One vector is turned by the same rotation once a tick. Each row is the vector after some number of ticks, and that number follows the row.
The counts run from 0 to 707.
[ 13.4  15.6  16.4 -23.5  11.9   3.3  -1.6   8.9  21.5  11.3 -23.3   2.6
  31.7 -29.5   6.5  -5.2  11.6  -1.6  14.8   6.8   9.6 -50.6 -12.4  17.2
  19.2   0.7  18.9  -5.2 -11.8 -18.1  -3.5   7.4 -31.2   4.0 -17.9   5.5
  -6.7 -23.1  15.7  12.0 -19.7  11.3 -24.8  26.9 -18.7   6.0]
0
[ -1.3  -7.9 -26.3  11.9   4.3   4.1 -15.0 -10.9 -16.2 -13.8 -16.1 -24.9
 -11.7  10.1  -0.6 -12.7  20.3 -12.2  -2.4  20.8 -13.1  19.5 -19.7  -1.9
 -17.9  -9.1  -8.9 -32.7   6.0  39.8   3.8  -1.4  24.2  -9.4  22.5 -30.3
  -6.8  23.9  -0.3  -6.6  22.8 -15.1 -14.2 -38.8  21.1  10.0]
632
[ 18.7  37.5  11.1  -8.7  10.2   4.8  -2.0  11.9 -24.4 -22.1  -7.4  -4.0
  -5.3  12.1  31.6   3.9   9.0  -1.2  10.0  18.9  20.4 -20.8  -6.6 -17.1
  16.8 -26.5   1.2   6.9 -15.4 -31.1 -54.8  -0.9 -11.2  22.0  -2.0 -21.1
   3.0  23.5   2.9  -0.9 -36.3  14.2   1.3   8.4  16.7   1.0]
75
[ 17.5  -1.5 -19.9 -11.3  -1.3  -6.4  -8.8  16.1  35.0  15.5 -18.9 -22.3
  19.3  -4.1  -7.5  29.3   5.9  -6.9 -11.4   1.7  17.2  20.1 -16.7  12.4
 -24.1  25.3 -14.3  -8.8  -0.1  17.1  26.5  16.7   5.5 -33.4   2.4  -7.3
  -9.1  27.3 -29.7  -5.5  29.1   2.0  29.3   8.5 -18.0  22.0]
186
[ -0.5   6.6 -10.6 -25.1  11.5   6.3 -26.3 -17.6 -19.4  -4.5 -10.7  10.0
  14.5  14.9  16.3   3.6  22.7 -35.5  -2.1  -5.9  11.9  23.3  22.9   8.2
 -33.1  13.0 -10.4 -24.4   3.0   5.9  -6.2  22.2 -48.9   5.9   3.3 -24.0
 -21.5   0.9  19.2 -10.6  -1.8 -19.4  15.5  -6.0   8.7 -14.0]
460
[-27.9  -4.2 -10.2 -17.7  -6.5   4.8 -16.1 -14.4 -28.9  37.8   2.9  15.2
   5.2   9.2  21.8  -9.1   3.3  -5.9 -10.6 -16.0  15.4  26.4  42.7  13.5
 -26.4  31.2 -25.1 -11.4  -4.3   2.9   6.7  -7.5 -20.5  17.5 -11.2  -5.2
  -9.3  -4.4 -14.0  10.7   0.3  12.0  41.3   5.0  13.2 -14.1]
321
[-14.5 -11.0  12.6   0.1  16.7   8.7 -10.6 -16.1  14.5   2.3  -8.2 -19.7
 -13.3 -14.4 -40.8  -0.3  -1.7  -9.6  -6.9 -12.0 -12.2  -6.1   7.3  33.6
 -37.0  29.3  -0.1   2.6   8.8  32.9  22.7  -0.3  -9.2 -15.0  32.9  11.2
 -29.0 -29.0 -12.6  -3.5  21.9  13.5 -18.9 -19.1  -5.8  -8.0]
467
[ 22.9  23.3  20.4  20.5   7.1  11.8 -23.4  -4.6 -11.6  -4.2 -16.7   8.7
   1.0   6.4  16.1  -8.7  10.0 -13.6   0.1  14.4 -15.7  -8.5   8.9   2.7
  20.7 -42.2  -9.8  -9.2 -22.0 -17.6 -29.1  12.1 -22.6  12.5  -5.7 -19.4
  10.6 -12.8 -12.2 -24.1 -50.2  12.3  -3.5   1.9  18.5 -26.6]
376
[ -9.9   5.6 -17.9 -15.8  10.0  -8.0  14.4   5.0  -4.1  10.1  -3.8   0.4
  -4.4   4.6  22.5  20.8  38.0  -2.4 -13.5   0.2  -4.6  17.2  -8.0  -5.6
 -46.0  21.6 -16.0 -10.1  35.0   2.7 -14.3 -17.2  -7.8   9.1  22.5  -9.3
  12.0  13.9  -4.5  -5.1   3.6  27.7   5.3 -13.2  -7.6  48.2]
255
[ 14.3   7.0   7.8  -1.1  24.2  19.0 -12.9   5.4  47.1  14.3 -33.4 -12.0
  26.2  -7.9   5.3  -3.6   0.6 -13.8   0.3  -4.2   1.1 -18.4  11.3  43.6
  24.9  24.3  -2.2  -0.9   7.5 -23.8  -8.4  22.2 -37.1  -3.9   0.2  -1.2
 -10.8 -33.2 -12.4 -16.6   5.6   7.1   1.2   7.0 -14.8   2.6]
542
[ 16.8   8.2  16.8 -23.5   5.6 -15.7 -36.0  14.9  -5.7 -31.5  -1.8 -20.0
 -24.1  17.6   6.6 -22.1   6.6   2.1  22.0   4.5  -6.1 -42.0   7.8   4.8
 -13.7  -9.8  16.3  24.1 -10.6  15.8  -8.8  -8.2  -0.8   9.3  20.0 -38.4
  -8.7   1.4  -7.6 -22.5   6.2   4.3 -36.0 -17.7  -8.4 -16.2]
672
[-11.7  -6.0   0.0 -42.3  -3.9  -7.5   4.1  11.3  15.5  -0.5  -9.3   6.8
  30.2 -23.2  35.1 -32.6  30.8  -5.3  18.8  -6.3   0.6 -16.5   2.7 -17.7
  -2.1  16.3  16.5 -26.4  -2.9  -7.5   8.7 -21.1   2.1  16.1  -5.9 -21.5
 -21.8   2.3  37.3  -1.0  13.9  11.8 -33.2  12.5  -5.9  22.4]
499
[-20.4  -9.3 -16.0  10.3  -6.6   4.9  -8.7  -2.9 -14.7  22.9 -18.7 -10.7
 -10.3   1.5  24.0 -51.0  19.5  14.9   8.0  19.4 -26.8 -17.5   5.6  22.1
  18.1  -5.0 -14.0 -27.1  10.6   7.4 -12.9 -18.7  17.6  15.5   8.3 -22.1
  18.5 -10.2  -6.7  -4.4  -3.4  26.0 -17.3 -27.7  18.7   9.3]
335
[ 15.9   8.7  15.6 -29.8  -4.9   7.2   3.6  11.8   7.4 -25.1   8.1 -11.3
  25.4 -15.0 -12.5  34.0  -7.5 -18.1 -13.1   0.7  34.2  13.6 -21.7 -16.0
 -19.1   6.6  11.5  -4.9 -22.9  19.0   9.8  11.6   6.0 -34.8  -2.0  -5.9
 -43.8  37.2   0.0   8.7  12.6  -2.5   8.5  22.4   2.2  -2.3]
286
[ -1.5   7.4 -12.8   1.7  33.9  11.5 -16.0  -4.8  34.7  21.9 -38.1 -23.9
  -3.1   2.2  25.2 -25.5   0.9 -19.2  16.8 -11.5   4.1  -1.2  26.5  17.0
  16.1  21.9  -3.1 -13.0 -14.6 -11.6   6.6   7.3 -19.7  29.2   5.0  -8.6
 -14.0 -16.9   0.5   6.3  39.5 -14.6  -9.0   2.9  -1.7  -0.1]
402
[  4.2  10.2  -7.3   2.4  20.9  12.4 -26.3 -25.2 -24.5  22.8 -26.8 -20.1
 -24.3   1.5 -20.6 -11.1  -6.5  -0.8  19.6   6.4  12.4 -38.3   9.2  34.4
  -8.0   2.3  -4.0   2.9 -16.8  14.7   7.1  19.8 -26.8  14.1   2.3   8.7
 -11.2 -29.2  -8.2  34.1   6.7 -15.6  -4.0  -4.7  -1.6 -20.4]
605
[ -7.8 -15.6  -8.3  15.5  -5.5  19.2  -6.2  -9.4   9.4  31.4 -20.5 -28.4
   8.4 -28.2 -25.9 -22.1  -8.5  12.0   0.4  18.3  -8.7 -23.8 -17.2  40.9
  19.8  10.5 -11.3 -21.5  -3.4  27.9  22.6   2.3  20.9 -27.5   3.7  10.1
 -10.2 -18.2 -15.1  18.3  16.7  15.2  -8.0  -7.3   7.0   3.0]
707
[ -6.2  15.2   9.1  12.5  17.3   4.6 -22.7 -13.6 -29.8   5.3 -16.3  -1.6
 -38.6  12.7  13.4 -27.0  17.0   1.1  11.9   6.1 -21.2 -27.0  16.2   4.2
  -6.6 -25.2  -3.2   3.0 -14.3  -3.6 -26.9 -13.0 -20.3  45.3  12.3 -10.8
  19.4 -24.4  -1.5   1.2 -25.2   5.4 -29.3 -17.7  12.8 -16.5]
235
[ 21.1  18.4  25.8 -25.0 -11.5  -1.3 -15.2  20.5   9.9 -12.9   4.5 -16.0
   9.5  -5.0   5.7  10.1 -24.6  -3.6   5.6  -5.4  41.7 -12.9   6.4  -7.4
  14.8   0.0   5.9  23.1 -42.6  -6.4   3.4   0.5  10.1  -8.0 -19.1  -9.9
 -28.4  26.1 -14.1   6.1   3.6   9.2  17.1  37.4   2.2 -21.2]
145
[-20.5  -1.7 -11.3   1.0  12.8  24.5  16.6 -18.2  -4.9  27.2  -8.3   3.1
  15.8 -14.6  -7.1  29.2   9.4  -9.4 -27.0  -5.5  25.3  29.6  -1.3  17.8
 -27.7  36.6 -22.2 -19.4  14.2   2.0   1.3   8.1 -20.1  -9.6   7.2  18.3
 -14.6  -3.9 -10.9  23.6   6.1  17.3  36.2   9.1   7.9  18.8]
623
[-19.8 -15.6   8.8   1.3  13.0  13.4 -16.0 -24.3  -2.0  10.8  -9.2 -15.9
  -7.8 -15.7 -36.6  -4.2  -0.9 -14.3  -6.1 -10.7  -7.0  -3.8  14.8  38.1
 -37.3  29.2  -2.6  -7.8   5.6  38.6  24.0   2.8 -10.3 -11.4  24.5  12.3
 -26.9 -31.8  -6.6   6.7  17.8   4.7 -17.0 -15.1   1.1 -17.3]
466
[ 15.6  26.8   8.0 -11.1   2.4  -3.6  -6.1   5.0  -6.0 -11.1   0.0  20.8
  17.7   1.2  38.2  13.5  21.1 -26.7  -5.4   1.0  12.0  30.6   5.1 -43.8
  -6.4 -28.0   1.7 -14.8 -29.5 -16.9 -15.7  -0.4 -19.0  22.0 -20.0 -21.2
  -4.2  28.6  13.2  -7.6 -23.0   2.6   4.8  24.4  13.1  -6.2]
217
[-24.3 -16.6 -18.1   7.4  -4.8  11.3  -3.3 -24.1   6.6  40.8 -19.7  -1.8
  13.1 -30.7  -4.3 -12.5   6.1 -10.6  -6.4  -6.2  -4.9  27.7   1.1  -2.4
 -12.3   9.5  -9.9 -41.2 -26.9  29.8  47.3  -2.0   7.2  -0.5 -16.5   7.8
 -17.4  -7.1   1.9  22.6  28.5  -7.9  -4.2  11.0  10.0  -8.9]
564
[-28.4 -11.5  -2.5 -29.3 -12.1 -13.5  18.3   5.9  -5.5   4.6  10.5  13.5
  10.0 -22.8  27.7 -20.2  36.2   7.3  -2.2  -0.7 -20.9   3.0  -6.8 -18.3
 -26.3   9.2   5.0 -24.3   8.4  10.4  12.6 -37.5  25.8  10.9   3.7 -13.9
  -0.3   9.5  17.3  -1.7   1.8  33.4 -33.2  -3.3   3.3  27.6]
496
[ 15.4   4.2 -19.6 -33.2 -10.4 -10.0 -12.5   5.8  -3.9   5.0 -11.7  18.0
  43.1 -12.3  26.1  -7.3  33.4 -14.1  11.2  15.3   9.6   0.4 -12.9 -11.5
  -7.6 -10.6   4.3 -43.9 -11.1   1.3  12.5  13.9 -22.3  -5.2 -28.7 -29.2
 -11.3  19.1  31.5  -1.9 -10.8 -15.4   0.3  19.8  -2.9   9.4]
359
[  7.9  18.4  17.9 -19.9   7.9  -5.4   2.1   9.8 -11.9 -23.2  10.3  16.7
   8.9  11.9   2.3  36.2  31.4 -16.1 -20.5  -0.4  -4.4  19.2  -5.3  -8.6
 -53.2  -1.1   0.1  -0.8  24.9   1.7 -21.3  -2.7 -30.2  -7.9  23.4 -12.5
   0.3  10.6  -1.3 -26.9 -34.5  24.9   3.6  -6.2  -7.8  17.8]
455
[ -7.2   5.4   6.3   1.4   5.9  15.4  -5.1 -22.5 -18.9  16.2 -12.2 -25.7
 -22.4 -22.6 -18.7 -21.4 -12.2   9.1  12.1  10.2  10.9 -35.0 -15.2  -1.0
   6.5  -5.3   9.8  -9.0 -40.8  19.6  16.4  -8.7  19.3  12.3  -6.7  14.2
 -20.1  -7.2   7.4  48.6  14.8  -2.8 -30.3  13.6  12.0 -13.6]
65
[ 22.1  -7.2 -33.0   2.8  -7.2 -12.7 -26.6   9.9  11.2   4.7 -19.7 -24.1
   3.7  12.7   2.6   9.1  14.8  -5.3  -2.4  16.2  -2.2  23.7 -17.6   3.6
 -21.7   0.5 -14.8 -20.3  -4.6  32.4  27.5  13.6  19.1 -22.8  -0.3 -31.2
  -1.1  39.3 -21.9 -13.3  25.4 -14.3  16.0 -17.4  -2.7   9.0]
189
[  2.9  -7.1   9.3  -1.6  -6.0   6.0 -16.5 -13.3  -5.2  17.0 -10.1  -3.2
   9.5 -38.8 -38.3  -1.1   1.1   4.3   6.1   6.8 -10.5 -33.2 -22.9  19.3
 -12.0 -11.6   6.1 -13.8 -24.3  36.9  43.0  10.9  -3.1 -20.4 -12.0  11.7
 -15.3 -20.4   2.6  21.3  -7.2   3.9 -30.7   8.6 -10.6 -21.8]
366
[ 23.7   5.6 -13.2 -28.4   5.4 -16.4 -37.0   4.4 -29.3 -24.0  -6.7 -16.7
 -19.9  27.7 -13.0  18.9  11.2  -4.2   7.0   9.0  12.6 -13.3 -11.1   3.5
 -46.5  -2.1   0.8   7.0   1.0  33.1   1.9  14.5 -15.3 -12.1  12.7 -30.0
 -13.7  22.3  -4.1  -4.1   8.4 -20.2   3.8 -22.3  -6.7  -3.7]
89
[  6.0  -2.5 -17.2 -12.3  13.2   2.0   1.9   4.4  22.5  -2.7 -12.1 -26.0
  12.9  -3.0 -14.1  29.9   9.1 -15.5 -13.9  -2.3  22.0  22.9 -20.0  11.1
 -35.9  35.3  -3.0  -8.0  10.4  26.5  21.1  12.6   2.2 -28.6  17.1  -3.5
 -24.9  25.3 -11.6   3.9  42.2  -5.4  14.3  -4.0  -8.6  27.5]
627
[ -4.9   4.8  15.9 -18.6 -28.8 -23.8 -13.7   7.1 -43.8   6.7  26.3  18.0
 -14.9  -0.2   2.7   8.8  14.1  13.2  -9.3   4.2  -9.6  -4.6  -0.2 -20.3
 -41.9 -14.6 -10.3  10.3  -5.1  17.4  10.1 -24.4  12.8   0.5  -9.0  -8.2
  12.0  17.9 -17.4  -1.5 -31.6  38.3   4.7  -0.7   1.2  -7.8]
152
[  9.6  -3.0 -12.5  -8.5   0.9  -3.0  -3.3  13.8  35.2  24.1 -14.2 -14.6
  21.9  -6.4 -10.3  34.6   4.2  -3.9 -18.3  -2.7  20.8  20.4 -11.7  17.7
 -21.8  37.7 -18.7  -6.9   3.0   7.9  24.7  13.5  -2.2 -28.7  -1.2   2.0
  -7.0  20.2 -28.9   2.1  24.5  11.1  32.7  14.5 -20.6  25.0]
185
